Each path is a new rotation, seen through one point. The rows after it are directions, each followed by how far the rotation turns it, in degrees per step (0 if it stays put).
Each turn is a multiple of 5 degrees from 10 to 175, or 0.
Each row of a path follows its step; steps can be skipped.
Path 1:
step 1: [  3   8  -5  11   3  -4  -7  -2   3  -7  -9  -6   8   1  -2 -17   0 -10
  -7   9 -13  -2  11   5   0  -3  -2   7  10   4  -2   4 -11   2  -3 -12
   1  -2   1   1  -1  -4   5  15   5  -3  -4   5  -2  -3   5   5  -3  -5
  -5]
step 4: [ -3  -7  -2   6  -5   9   2  10  -1   5  -3  -8 -10   6  -5  -7  -4  -4
   3   3  -5  -4  -3   1   4 -11   4   6 -18  -3 -11   5  17   1 -10   0
   1  -4 -14   5  -6  -1   1  -5   2  -8   2 -10  -5   1  -5   6   0   4
   2]
step 5: [  1   9  -1  -3  -2  -6  -3   0  22  10   3 -10   0   1  11  -5   1   0
  -4  -7   7   1   4   7   0  -4  -7   3  -7  -8   3  -2  -9  -5 -11  -5
  -4   7  -5  -3  -2   6  -8   1  10  13  -6  -6  -8   2  12   1  -1   2
  -3]
step 7: [ -2   0   9   3  -4 -13  -1   0   0   1   6  -3   8   8  -5  -9   7  -4
   5  12  -6   5   2 -14   3  -1   0  -3   6  -3  -4  -4  -6 -10   1  -4
  -7  11  -2  -3  -5   2 -18  -1  -8  -2   3  -2   1 -11   1  -6  13   6
 -10]
step 9: [ 12   2  -1  -2  -4  -3 -11  -2   5  -1  -3   0  -4  -6  -6   2 -14  -9
   3   5  -2   4   1 -12   5   6  -1   0  -5   2  -3  -5   0  10   5  -6
  -1  -2   1  11  -2   5  -1  -1  -1  15 -11 -20  -4  -1   4  -7  10  -6
   6]
step 10: [  3  -4   5  -5   2  14   2  14   2  -8  10   3  -7  -5   1 -12   9   8
  -6  -7   6  -3  14  -6  -2  -2  -4  12   7   5  -3  -1  -3   3  -6  -3
   0  -3  -9  11  -6 -12  -1  -5   2  -2  -9  -2   8   4  -2   0   6  -7
   0]
step 11: [ -2  -3   6  -8  -2   4   5  -2   3  -5  15  -9   6   0   9  12  -7  -9
   2   1   2   2  -4   4   9   3  -8   3   4  10 -12  12   2   7  -9   1
  -2   4  -4   2 -12   5  -6   4  -7   8   2   4  -1 -14   5  -3  -6  -4
  -7]
step 16: [  1  11  15   3 -10  -5  -2   6   3  10   1  -2   4   5   9 -12  -5   9
   3  -7  -4  -3   4  -6  -5  -4 -14  -2  -2 -11  -7   0  11   3  -6  -1
  14   4  -1   5  -1   1  -5  -4  -5   9   5   4  10   7   2   0  -6  -4
   5]
step 22: [ -5  10   5   0   2  11  -7   6   6  -4   8 -15 -12   9   4   2  -8   1
   2  -6  -6   4  12   0   6   1  10  -4  -9   0   3  14  -3   0  -4  -1
   6   0 -11   5  -8   8   2   8   4  11   3  -2  -4   4   9  -3   7  -1
   0]
Speeds:
[ 0  4  1  3  3 -3 -1 -1 -1  1  0  0  1 -1 -1  2  3 -1  0  2 -1  1 -1 -3
  4  0 -1 -2  0 -2  3 -3 -4  1 -4  0  2  0 -2  1 -3 -1  3  0  2  3  0  1
  0 -3  4  0 -1 -2 -2]
175
[ 0  1  0  0  0  1  1  2  1 -1  0 -3 -1 -1 -2 -1  1 -1  1  0 -3 -2  1  2
  0  0 -4  0  1 -1 -3 -2  1  0  1  5  0  1  1 -3 -5  2  3  1 -2  0 -6  0
  1  2  2 -2  3  3  0]
0
[ 2  0 -1 -1 -2 -3 -3 -2  1  5  2  0  4  0 -2  1  2  4  2  0  0 -1  0 -2
 -2  2 -3  5  0  1  1  0  1 -3  0 -1  0 -3  0  2 -2  2 -2  1  0  3  0  1
 -1  0 -1 -1  0  3  0]
160
[-2 -2  2 -1 -3  2  4 -1  2  1 -3 -1  0 -1 -3  1 -4  0  1 -2 -3  2 -4 -2
  1  0  3  0 -2  2 -1 -2  1  1  0 -2  1 -1 -2 -1 -2  4 -1  0 -1  2  0  3
  1 -1  2 -2  1 -2  0]
160
[ 0 -2  1 -3  1  1  0  1  0 -3  3  1 -4 -2  0  5  0 -2  1 -2 -3  3  2 -3
  0  3 -2  1  1  0  1  2 -4 -1 -1  1 -3 -1  0  2  1 -1 -2 -2 -1  1 -1  0
  1 -3 -2 -2  3 -1  2]
25
[ 0 -2  0  0 -2 -2  0  0 -1 -1  1  0  1 -3 -2  1  1  2 -4  3 -2  1 -1 -3
 -2 -1  2 -2 -1 -1 -1 -1  1  5  4  2 -1 -1  2 -2 -1 -2 -2  1  4  0 -1  1
 -4 -1 -1  3  3  2  2]
65
Path 2:
step 0: [ -6  15   3   0  -6  -1   3   6   0   6  14 -11  16  -5   7  -8  -8  18
  -3   2  -3  -9   9  -1 -10   2   7  -5   4 -10   4  -4   4  -5  -1  -2
   4   7  -3  -8  -3 -10   3   8   9  -7  -1  -5  -5  -8   8   4   6   8
  -9]
step 1: [ 11   2  -7  -5   6   3   0   1   2   4   5  -4  24  -2   2  -6 -16   3
   4   5   6   5   8  -1  -4 -11   1   1  -3 -11   2  -1   3   0   3 -13
  -7  11   2   8  -2   7   7  -1  -7  -1   8  11   0 -13   0  13  -7  -5
  -7]
step 6: [ -1  -2 -13   6   5   1   9   5   4   1 -12 -15   5  -3  11  -6  -5   7
   0   2   4   9  13  -8  -3  -4   4  -5  -5 -16  -7  -8  -3   0   8 -15
  -7  13  -8   0   0  10   2  -9   0  12   6  -2  -1  -4  10  -4   4  -2
   0]
step 8: [  8  -8 -11   5   1  -1   4  -8  10  -3 -11   1   8 -18  16 -11  -2  -1
  -7  -1   6  -5   4  -9  -8   0   5  -8  -3 -10   9  -9   6   1 -12   2
  -1  12  -3  -5  -6   6   2  -1 -12  -6   6  -3   0  -7   5  -8  -9  -4
   2]
step 12: [  7   0  -1   0  -4  -3   4  13 -13  -7  -1  -4   7 -11   8  -3 -11   7
  -4   4  -1   5   0   5   1  -5  13   9  13  -4   7 -14   7 -11  11 -15
   2  -2  -4  -1  -1 -11  -2  -6  10  -4  -8  -8  -3  -6  -9   0   4   5
   4]
step 14: [ -9  -7  -2   2 -15   3  -3  -6   3  -1  -2   0  15  -8  13  -2 -15   7
   2  -5   2   2  -2   8   4  -1   1   4   6  -8  13  -6   9   3   5 -18
   0  -3  -1  -1  -3   2   2   3  -5  -6  -6  -1   9  -8   2  18  10   3
   5]
step 15: [ -1   5  -4  -6  -7   6   4   8  -3 -11   6   2  15  -8   9 -14  -9   8
  -2   6   2   1  -4   3  -5  -2  13  -4   4 -10   3   3  -3  -3  -6  10
   4   1   0  -7  11  -7  -9  -1 -11 -12   4  -6  -3 -17  -9   8  -1  -8
   0]
step 16: [-11  17  -5  -3  -2   7  -3  -6  11  -1   1  -3   7  -5   0  -5 -15  -3
   7  -9   1  -6   1   3  -2 -10  -3  -5   5 -16  -2  13   9  -2   4 -14
   1   0  -1   2 -13  -4   1  15  -5 -12   0   1   3  -8  -3   4  -5  -9
  -4]
step 20: [  2  -2  -5  -9   1   3   1   2  -9   1  -4  -3  16  -1  10  -3  -4   1
  -5   9  -1 -13   3  -4 -11  -3   5 -15  -4 -13   0  -6  -3  12  -4  -3
   4   4 -10  -3  10   1   3 -12  -3  -8   6  -9  -6  -8   2  13  -3  13
  -9]
Speeds:
[-2  1  2 -2  0 -4 -2  0  1  0 -3  0  0 -2  0  0 -2 -2  1  2  2  2  3  1
  0 -5  3  2 -1  4  1  2  1 -1  2 -3  1 -1  2  2  2  1 -2 -4 -2  1 -1  1
  2  3  2  3  2  1  0]
140
[-3  0 -2 -1 -3  1 -1  0  1  1  0  0 -2 -3  1  0  1  1 -2  1  2 -3  1  0
 -5 -1  3  1  1  3  1  5  0  1  0  4 -2  4  1 -3 -1 -2  0 -2  3  0 -1 -1
 -2  0 -1 -2 -2  1 -2]
140
[ 1  1  1  1 -3 -1  4  0 -1 -2  2  3 -1  3  1 -2  2 -1  2 -1  1 -1  0  1
  0  1  0  2  2  2  1  2  1  2  2 -4  3  3  0 -3 -1 -3  0 -2 -2 -2  0  1
  3 -2 -1  0  0 -2  3]
20
[ 2  2 -1 -3  1  1 -1  1 -3  2  2  0  1  1  1  1  1  2  3  0  0  2  0  3
 -1  0  2 -1 -1  0  0  1  1 -5 -1 -1 -5  2  0 -1  4  0 -3 -2  3  3  1 -5
  2 -2 -1 -1  1 -2  1]
125
[-3  2  1  3  5  0  3  3  2  0  1 -2 -1  0  0  1 -2 -4 -1 -1 -1 -3  1 -1
  3 -1  2  0  3  1 -4  2 -2  0  0 -2 -1 -2  2 -3  2  0 -2  3  2 -1  0 -2
 -1  0 -1 -2  1 -3  0]
60
[ 0 -1  0  3 -2 -4  0  3  2  0  2  3  0 -3  0 -1 -1  4 -1  1 -1  0  2  3
  2  2 -2 -3 -1  1  0  2  1 -1 -2  1  2 -2  2  0 -1 -1 -2  1 -3  6 -1 -2
 -3 -3  2  1  0  1  0]
95
[ 0  3  4 -1  3  3  1  0 -2 -2 -1  3  2 -1  0 -4  3  0  2 -1  3  0 -1 -1
 -1  0  3 -2 -2  4  0  1 -1 -1  2  1  1 -3 -1  1 -3  3 -1  1 -1 -1  0 -2
 -3 -1 -1 -2  1  2  0]
135
Path 3:
step 1: [  3  -2   3   6  13  -7 -10  15   1   4   2  -2  -3  -7  -8   2  -7   0
   0  11   0  -3  -1 -11   0 -10  -9   7   3   0   4  10   2   2   6 -10
   6   0  15   5   8   0  -9  15   7  -4  -1  -3   2   1  -6   1  -5  11
  -2]
step 5: [ -6  -4  -5 -11  -7   0   1  -5  -5   1  21  -4  -3   2   9  -8  13   4
  -4   7   3   4   9 -10  -4   8   8   6   6   0   1  -4  -2   4  -1  11
  -5   2 -10   1   5  -6   4  -6   7  -9  -1   1   7  -4  -3  -7  -8  -4
  12]
step 6: [ -8  10   8  -2  -8  -7  10   9  -4   3  -1  -1   0  -9   2  -1  -6  -5
   4  -7   5  -5   4  -2 -10   2   9  11   4  -3   1   1  -3  -6 -23 -10
   0   3   0   4   6  -7  -3   4   8   3  -4  -8  -3   4   9  -6  -1  -6
  13]
step 7: [ 14   3   6   5   6   4  -9   4   1  -4   7   5   7   3  -1   7  -7  -7
  -6  -9   3   0  -4 -13  -1   1  -5   4   4   7   4   3  10   0  -1  -4
  -5   7   4  -5  12   0  -7   7   7  -4  10  -5 -11   3  11  11   1  14
  10]
step 9: [  5  -3 -11  -4   8  -3   6  -6   1   4  -8  -3  -2   3   8   2  -5   4
   8  -6   2   8   6  12  14   0  -5 -10   3   3   5   0   8 -13   0  -3
  10  -5  -5   9  -1   6  11   4   6   0  -1   3 -15  10   1  -6   1  -1
 -14]
step 11: [ -1  -9   3 -12  -7   2   0   0 -10  13   8  -3   5  -6  -2   2   6   1
   8   9  -6   5  -4   8   0   4   3  10  -4  -5  -4   4   1   9   3  -4
  -3  -6  -3   0  -3  -4  -3 -15  -3 -22 -12   0   3   6  -6  -5   3  -3
   8]
step 14: [ -4   8 -10  16   3   7   6   2  -7  -4   0   1  -6   4   1  -3   7   0
  -3  -1   4   8   7  -3 -18   5  -2   4  -1  -1   4   5   5 -10   7   4
  12  13 -10  -2   3  -3   6  -5 -11   1   3   7   6   9  -7   2   9   8
  -4]
step 15: [  0  -5 -10   5   3  -4  15   2   2  -2  -4  -7   2   2   8   4  -6   5
  -2  -4   0   0   0   6   4   1  -6   4   5  12  14 -15 -14  -1   4 -11
   4  15  -2   7  -1  -3   4  -3   8  10   2  11  -2   7   4   1  -4  -7
  -8]
step 17: [  1   1  10  -8  -5  -2  -5   9  -2  -6   8  -3  10  -4   3  -4   1   3
   3   1  11  -7  -1   5 -11  -2   5   1  -1  -7   0  -2   4   7  -9 -18
   2 -11 -11   3  -4  -3  13  -8   0  -3 -10   0  -8  -4  -6  -6   3  -3
  15]
Speeds:
[-2  4  3 -3 -1 -3 -3  3 -1  0 -1 -4  1  2  4 -1 -1 -3  0  1 -1  0 -1 -1
  1  1  0  3 -1 -2 -1 -2  2 -2 -2  5 -1  2  0 -3 -1 -1  0 -2 -2 -4  0 -2
  1 -1  1 -1 -1 -1  0]
55
[ 1  0  0 -2  3  2  1  0  2 -1  0 -1 -1  2  4  3  0 -2  1  2  2 -1 -3  1
  2  3  2  1  1  6  1 -1 -2  1  1 -2 -1 -1  0  1 -5  3  0 -2  1 -3 -1  0
 -2  2  1 -1  1  2  4]
170
[-1  1  2 -1  1  2 -1  0  0 -1  1  0  1 -2  3  2 -1 -3 -2  0  2  1  5 -1
 -2 -1 -1 -4  0 -1  2 -1 -2  0  1 -3  0  2  3 -1 -1 -5  3  0  2 -1 -2  2
 -2 -1  3  1  0  3 -3]
45
[ 0 -1  2  5 -1 -1  1 -1  2 -1  5 -1 -2 -1 -1 -1  0 -1 -1 -2 -1  0  2  2
  6  0  3  0 -1  0  0  2  1 -1  1 -1 -4  2  0 -1 -2  0  2 -1  2 -2  1 -1
  4 -2  0  3  0  1  0]
130
[ 1  3 -3 -2  4 -1  2  1  0 -4  3 -1 -2 -1 -1 -2 -1  2 -3  3  0  3  1 -2
  1 -1  1  0  0 -1 -1  0  3 -2 -2  3  2 -3  0  1 -5 -2  0  0  1  2  0  1
 -1 -2 -1 -3  2  1 -1]
80
Path 4:
step 0: [ -7  -4  -8   4  -3   5  10   5   5  -3   6 -21  -4  -3  -3  -6   2  -1
   3   0   4  -4 -10  -3  -3   4   8   9   3  -4  -1  -2  11  -7  -3   4
  -7  -3   5  -6  -6   4  -7   2 -12  -7  -1 -15   3 -11   6  -4  -1  -1
   7]
step 3: [  5  12 -13  -3  -3 -12   5   1  -7   2   9  -2  -2  -3  -9   4 -10   0
   8   6   5   1 -15   4   3  -5   4   5   3  11   0   2   5  -6  -5   0
  -8  11   3  -5  -3   0 -12   4 -14   2  13  -2  -2   6   1   0  -2   0
  -4]
step 5: [ -1   0   6  -6  -3   0   1   0   3   7   4  -6   4   6 -18  -4  -2   7
  -2   0  12  -4   2  -5  -4  -3  -4  -1  14  -4  -4   9  14  -3   3   5
   1  -2  -2   3  -9  -5  -8   8  -2  -7   0  -2   8   5   8 -14   4  -6
  14]
step 7: [-11   6  -8   1  -3  -2  13   0  -2   1   7   5   8  -2   7  12  10  -1
   8  -7  14   1  -4   1  -3  -1 -10   1   8  -4   0  -3   6  -3   4   6
  -3  -4  11  -3   0  10   8   0 -12 -11   5   7  10  -7   2   0   6   3
   2]
step 13: [  0   4  -9  -5   5  -7  10  -6  10  -5   2  -5   5   1   1  -5   7   5
   3  -3   8   2   4  11  -3   6  -2   2   0   4   3   4  15  -2   5   4
 -10  -3   7   3  -8  -8  -1   3 -14  -8  17   4   4   3  -1   0   9 -12
   8]
step 14: [  1  -1  -6   0  -7   0  12  -2  -2   2   5   5   1   0 -12  -5   0  11
   4   8  12   8  -5   3  -2  -6  -4  -2   4  -3   6  -2  10  -7   8   4
  -3   4  -2   8 -12   9  -9   9   0  -8   7   6  -2  11   0   8   5 -14
   6]
step 20: [ -3  -3  -3  -1  -5  -5  20  -3  -3   1   8 -13   2  -8  -7   6  -4  -4
  11   2   2   9  -4   0  -3  -4   5   1   7   1  16  -1   7  -7  11  11
   6   0   6  -4  -3   0 -10   0 -10  -5  -3  -2  -2   4  -1  -2 -10  -1
   8]
step 21: [  6   1  -2 -10 -12 -14   4  -3   3   1   4  -7   7  -7   0   0   2   0
  -1  12   2  -9  -4   7  -2   6   5   9   2  -5   1   4  11 -13   8  11
  -2  -2   6   3  -4   4 -15  -6  -2   2   1  -4   4  -3  -2 -12  -4  -4
   7]
step 22: [  2  15  -5   4   1  -7  -3   3  -2  -4  12 -11   8   0   1  -4  -2  12
  -4   2   9  -1  -7  10  -2   1   0  14   8  -4  -3  -4  12 -10  -1  -3
  -4  -4   5  12  -8   6  -2   2  -9   1   1  -2   1   3  11  -9   5 -10
   0]
Speeds:
[-2  1 -1  0 -2  0  1 -1  2  3  1 -1  0  0 -2  2 -2  0 -2  3 -4  2 -1 -3
  3 -1  4 -1  0  0 -1  0  1  1  1 -3  1  1  5 -1 -2  0  0  3  2  1 -1 -2
 -1 -2 -2  3  4  2  2]
125
[ 1  0 -1 -2 -2  1 -1 -3  0 -1  0  1  0  1  1  0 -1  1 -2 -2 -2  0  3  2
  1  6  2  0 -2 -4  1  3  3  4  2 -1  0  1 -1  0 -2 -4 -1  1  0 -2 -2 -2
  2  0 -2 -3 -2 -3  3]
90
[-1  1 -1 -3 -1 -2  0 -2  6  0  0 -3  0  2  2 -3  1 -3  3  2 -2 -1  1 -3
 -3  2  2  0 -2  0  1  0 -1 -1 -3  1 -2  1 -1  3  0  1  0 -1 -2  1 -1 -1
  1  2  1 -1  3  2  3]
85
[-1  4 -3  1  2  1 -1  5 -3 -2  0 -2 -1  1  2 -1  3 -3  0 -2 -1 -1  1  3
  1  0  4  0  0  1 -1 -2  1  3  0 -2 -3  1  2  1  2  0  1  2 -5  0  1 -2
 -1  0 -2 -1  1 -2 -2]
115
[-4  1  0 -1  4  2  1 -2 -2 -2  2 -4  1 -1  0  2 -1  4  0  0  1  1  0 -2
 -1 -1  0 -1  1  2  1 -1  3  1 -5  0  0  0 -2 -2 -1  1  4  2  0  1 -2 -1
  1  1 -1 -3 -2  2  3]
145
Path 5:
step 0: [  3  -8  -3  -1 -11  -7   7   6   1  -2   8   7  -8  10   1   0   5   7
   1   4  -3 -12  -5  -8  -2  -8  11   3  -1 -13  -4  -8   1 -16  -8   0
   7   2  -1  10  -6  -2   7 -10  -5  -1 -13  -4  11   5  -5   6   0   3
   3]
step 1: [  6 -14   3  -8  -2  -1   7  -8   0  -3   9   3  -7   3   4  -1  -1   7
  14  18   0   0 -15  -2  -2   2   2  10   9  -1   2   4   5   2  -4  -1
  -5   8  10  15   0  -4   4   6   4  -6  -4 -14   5   1  -6  -4  -3  -1
   2]
step 2: [-10 -11   0  -1  -1 -10 -11  -1  -5   7  10  11  -1   4   5 -10  -2   9
   5   4   0  -1  -7   4  -2   6  -4  -3   5  -7   5  -2   3  -9   6   8
   3   3   7   6   3   1  20   4  -5   2   9  -7  -5   1 -10   5  -6  12
   5]
step 5: [ -2   0   0   9  -6  -1   3  -6   3   2  -2  -6 -22  -7  -2   1 -10   7
   0   4  -6  11   4   6   7   4 -11   5  -7   4  -9   0   0 -11   3   3
   2   0   9   9  -7   5   1  -3  -3  16  -1  -7  -7   5   1   9   9   4
   7]
step 6: [  4   0  -1   4 -13  -9   0   5  -1  -1  15  -6 -16  -8   4   5 -12   7
  -7  -6   1   6  -3   0  12   1  12   0  -6   0 -17  -2   4  -9  -4   2
   3   7   0  -1  -8  -3  -1  11 -11  -4  -6   3  -3  -2  -7  -3  -5  -4
   3]
step 8: [ -5  -2   2 -17 -11   0 -11  -9  -8  -5   8  -2  -1   6   7 -11 -10   2
  11   4  10   8   5  -5   6  -4  12   7  -3  -2  -3  -3  12 -12   5   0
   2  -6   9  -2 -11   3  -1   2   0  -3   0  -6   1  10  -6  -1   5   1
   0]
step 18: [  1 -10   6   9 -13 -11   2   4  -4  -2   6   3  -3   6  -1  -2   3  -8
  -2   8  -1   3 -11  -2   2   0  11   6   9  -7  -1   1   2  -7 -10   4
  -1   1   3   9  -7  -3  11 -17   2   3  -5  -8  19   2  -3   3 -10   5
   1]
step 19: [ -4 -13   4  -1   4 -10   1  -2   2   1   1   2   0   3  11   4   2   8
  11  12   2  -5 -13   1   3   6 -11  12   5  -3  -6   0  12   1   2  -2
  -1  11   0  14  -1  -5   5  -5  -6   1   0  -9   0   4   3 -10 -12   0
  12]
step 22: [  3  -2   9  -3  -5  -6   4  -4   2  -1   0  -4 -16  -2   5   6  -6  -1
 -10   6   8  -5   9   6  10   4 -15 -13 -14  -8   3 -10   9 -15   4  -2
  -4   8   1   2   0   0  -5   0 -10   3  -5  -7   5   5   1   5  -3   3
  -3]
Speeds:
[-2  2 -2  0  4 -2 -2  0  2  2  2  0 -2 -2  0 -1 -1 -3  2  0 -5  4  0 -1
 -1 -2 -1 -1  1 -1  0  1 -1  0  0 -1  1  2  2  2  0  0  3  3  0  0  1  0
 -5 -1  0 -5  1  0  1]
100
[-3  1  2 -2 -2  3 -1 -2 -1  2  0 -1 -1 -1 -4  1  0  1  1  1  0  2 -2  0
  0  1  1  3  4  1  1  0 -1  0  1 -2 -4 -2  3 -4 -1  1  4 -1  2  1  3  1
 -1  1 -2  4  2  0 -1]
115
[ 2  1  5  2  1  4 -2  0 -2 -6  1  2 -2 -2  0 -2 -2 -1  2 -1 -1  4  0 -2
  1  0  2  1  3  1 -1  2 -1  2 -2 -1  1  2  1  0 -3 -1 -2 -1  0 -1 -2  0
  2 -1 -2 -2  0  2 -3]
145
[ 1  2 -1 -2 -2  4  0  0  2 -1  1  1 -3  0  1  4 -3 -2 -5  0  0 -2  2 -3
  3 -2 -1  1  3 -1 -1 -3 -2 -1  3  1  1  3 -2 -1  0  0 -2  1  1 -1 -2  1
 -3  3 -1  1  2 -1  1]
45
